In the data rows, 500 means zero.
Here are some points:
[388 519 404 380 497 267 683 719 963 306 999 558]
[530 535 516 476 397  38 580 465 927 512 776 418]
[373 568 588 705 497 935 381 747 480 522 216 391]
[659 465 679 568 354  42 550 608 641 469 287 454]
[530 535 514 469 400  54 584 487 916 501 884 431]
[530 535 526 478 359  98 596 499 887 516 921 433]
[314 596 652 760 602 581 441 785   0 602 140 404]
[570 522 700 640 670 510 574 203 539 618 154 355]
[625 527 689 625 564 195 593 685 268 539 186 446]
[680 584 701 699 371 298 601 550 635 465 251 504]
[600 493 757 628 453   0 651 643   0 541  96 475]
[600 493 764 612 456   0 637 637   0 541 118 468]
[339 630 583 800 706 932 436 856  89 601 253 398]
[626 426 738 683 372  91 558 757 681 447 250 505]
[720 766 549 463 261 738 505   0 656 409 157 251]
[483 564 581 629 655 737 670 270 959 336 367 535]
[197 614 481 715 818 999 537 999  93 392 232 527]
Here are 10 more points, each followed by its number:
[440 494 525 554 670 999 500  91 442 697 598 544] 0
[197 513 488 762 622 869 454 999 571 302 439 541] 1
[625 580 698 725 533 617 571   0 945 545 184 374] 2
[730 688 420 240 401 709 438   0 739 498 462 380] 3
[675 630 412 161 565 623 459  62 353 580 515 383] 4
[323 413 408 649 665 986 306 999   0 560 100 530] 5
[610 364 504 601 480 521 429 356 764 498 138 480] 6
[581 343 574 470 617 283 461 212 999 619 495 550] 7
[581 343 570 468 618 215 441 159 999 615 312 522] 8
[581 343 551 462 617 201 427 120 999 621 437 509] 9
Which three of these numbered points are nearest to each point below, ignoring the 3 directions in which the first points spread most? Their numbers follow each, nearest first.
[581 343 575 476 603 263 457 192 999 618 252 537] > 8 7 9
[514 318 319 322 367  91 441 844 752 467 878 531] > 5 6 3
[323 413 404 654 670 910 306 999   0 549 190 536] > 5 6 3
[440 494 517 566 674 999 509 107 443 696 636 554] > 0 4 3
[388 519 414 382 515 219 686 760 931 302 999 574] > 1 2 5
[675 630 410 154 585 663 442   0 363 585 468 346] > 4 3 0
[555 410 593 404 709 133 541  85 348 708 260 511] > 9 0 7
[730 688 409 248 398 643 430   0 714 505 467 369] > 3 4 5
[730 688 411 228 424 648 421   0 747 507 541 375] > 3 4 5
[514 318 325 342 344 129 467 886 737 474 999 551] > 5 3 6
[589 738 382 378 270 999 433   0 586 492 534 461] > 3 4 0
[184 568 482 692 569 999 403 725   0 677 732 620] > 0 3 4
[404 473 614 554 709 328 707 349 289 403 243 504] > 2 7 9
